The rows below come in pairs that one turn or mirror swaps. Which row does each named row swap with?
The rows were stretched afterwards, more along some directions than others.
q_246: |   6 | -14 |  21 |  12 |   5 |  15 |   9 |  22 |  10 |   6 |   1 |  -6 |  18 | -23 |   6 | -10 |
q_326: |  -7 |  -1 |   4 |   6 |   2 |   7 |  -8 |   1 |  14 |   7 |  27 |  -6 | -16 |  -9 |  -4 |  -8 |
q_565: |   9 |  -2 |  24 |  11 |  -2 |   6 |   4 |   6 |   4 | -16 |  -1 |  -6 |   7 |  -9 | -19 | -11 |
q_840: |   1 |   4 | -10 |   0 |   0 |  -4 |  20 |   1 |  15 |   7 | -10 |  13 | -13 |   8 |  18 |  15 |
q_411: |  -5 | -18 |   0 |   3 |  -1 |   3 |  14 |   7 |  -7 |   3 |  -2 |  -5 |   2 |  -2 |   6 |   1 |
q_7: | -10 |  19 |  -9 | -17 |  -6 |   7 |  -8 | -12 |   6 |   2 |  12 |  -1 | -10 |   7 |   4 | -12 |
q_642: | -10 |  23 | -19 | -15 |  -5 |   5 | -13 | -19 |   0 |   7 |  12 |   2 |  -9 |  13 |  -1 |   4 |
q_681: | -10 |   2 |  20 |   1 |  -6 |   5 | -12 |   4 |  -2 |  -9 |   3 |  -7 |  19 |   5 |   2 | -19 |
q_527: |   3 |  -4 |  -1 |  -3 |  -1 | -12 |  15 |   0 |  -4 |   2 |  -5 |  -6 | -10 |  -1 | -26 |   8 |
q_149: |  14 | -24 |   3 | -13 |   0 |  26 |  -2 |   2 |   4 |  -2 |  -3 |   5 |  12 | -15 |  13 |  -8 |
q_793: |   4 | -10 |  -7 | -13 |  -9 |   6 |  15 |   0 |  -1 | -23 |  -2 |  10 |  -5 |   2 |  23 |  -9 |
q_354: |   7 |  -8 |  12 |  -1 |  -9 |  -1 |  11 |   7 |  -3 | -16 |  -2 |  12 |   5 |  -1 |   4 |  -3 |
q_882: |  -8 |   4 |  14 |   7 |   6 |   0 |  -9 |  -2 |  -5 |  -7 |   1 | -17 |   7 |  -7 |   2 |   2 |
q_654: | -3 | 18 | -4 |  6 |  1 |  0 |  0 |  9 |  4 | 14 |  2 |  4 | -8 |  7 |  8 | -8 |
q_923: |  -6 |   2 |  -6 |  12 |   9 |  19 | -15 |   1 |   8 |  19 |   9 | -10 |   2 | -12 |   5 | -17 |
q_85: |  -2 | -12 |  -5 |  -4 |  -2 |  17 | -14 |  19 |  11 |   5 |   3 | -16 |   5 |  -6 |  25 | -21 |
q_964: | -12 |  -5 | -16 | -11 |   1 |  12 | -17 |  14 |   4 |  -1 |  13 | -13 |  -5 |   1 |  42 | -14 |
q_605: | -10 |  -7 |   3 |   6 |   1 |  -1 |   7 |  -3 |  -8 |   3 |   5 |   1 |  -6 |   8 |  22 |   7 |
q_524: |  -6 |  21 |  13 |  15 |  -1 |   3 |  -2 |  11 |  -4 |   8 |   3 |   0 |   5 |  -8 | -18 |  -4 |
q_719: | -10 |  11 |  20 |   3 |   6 |  -3 |  -9 |   4 |  -2 |  -6 |  -1 | -17 |  12 |  -5 |   8 |  -3 |
q_262: |  -4 |  -5 |  -7 |  -4 |  -2 |  13 | -14 |  21 |  11 |   3 |   9 | -17 |  -2 |  -3 |  22 | -18 |
q_120: |  -4 |  -3 | -26 | -11 |  -4 |  13 | -11 |  -6 |   9 |  -1 |  12 | -10 | -15 |   8 |   7 |  -7 |
q_30: | -22 |  -5 |  -6 |  -1 |  -2 |   7 |   3 |  10 |   2 |   6 |  -5 |   2 |   1 |   3 |  41 |  17 |
q_944: |  -2 | -11 |  12 |   7 |   9 |  17 |  -6 |  -4 |  -3 |  14 |  13 |   3 |   0 | -11 |  10 | -19 |
q_496: |  16 | -10 | -10 |   0 |   4 |   7 |  12 |  -5 |   3 | -10 |   0 |  -6 |   2 |  -8 |  -8 | -15 |
q_846: |   9 |  18 |  -1 |   6 |   1 |  35 | -10 |   4 |   1 |   4 |  23 |  -5 | -11 | -14 | -10 |  -9 |
q_827: | -10 |  -1 |  16 |   8 |   4 |   2 |  -8 |   1 |   0 |  -4 |  -4 | -13 |   7 |  -9 |   9 |   6 |
q_379: |  -3 |  15 |   9 |  -5 |   3 |   7 | -11 |  -9 |  11 |  12 |  -3 |   8 |  -1 | -10 | -10 |  17 |
q_824: |  -7 |  28 |   7 |  15 |   3 |  12 |  -4 |   7 |   3 |  15 |   8 |  -1 |  -4 |  -7 | -11 |   1 |
q_256: | -10 |   1 |  21 |   0 |  -3 |  10 | -18 |   2 |  -6 |  -8 |   6 | -10 |  25 |  -1 |   0 | -17 |
q_662: | -17 |   3 |  -6 |   5 |  14 |   3 | -11 |  -7 |   1 |  21 |  12 |  -6 |  -3 | -13 |   3 |   7 |
q_220: | -12 |   7 |  23 |  10 |   5 |   9 |  -7 |  14 |  -3 |  13 |  -7 |  -6 |  21 | -11 |   5 | -15 |
q_980: | -15 |   8 | -19 | -10 |  -9 |  -4 |  -3 |  -2 |   3 | -14 |  -5 |   6 |  -3 |  20 |  26 |  10 |
q_586: |  -5 | -29 |  19 |  16 |   0 |  -1 |  15 |  15 |  10 |   2 |  -5 |  -7 |   8 | -11 |  14 |   2 |
q_530: | -15 |   9 | -16 | -10 |  -9 |  -6 |  -6 |   3 |   6 | -11 |  -5 |   4 |   1 |  15 |  21 |  14 |
q_885: | -11 |  -7 |  -8 |  -1 |  -7 |   4 |   7 |   3 |  -7 |   4 |   3 |  -6 |   0 |   5 |   9 |   8 |

q_882 pairs with q_262
q_527 pairs with q_846
q_586 pairs with q_923
q_85 pairs with q_827
q_246 pairs with q_662
q_30 pairs with q_220

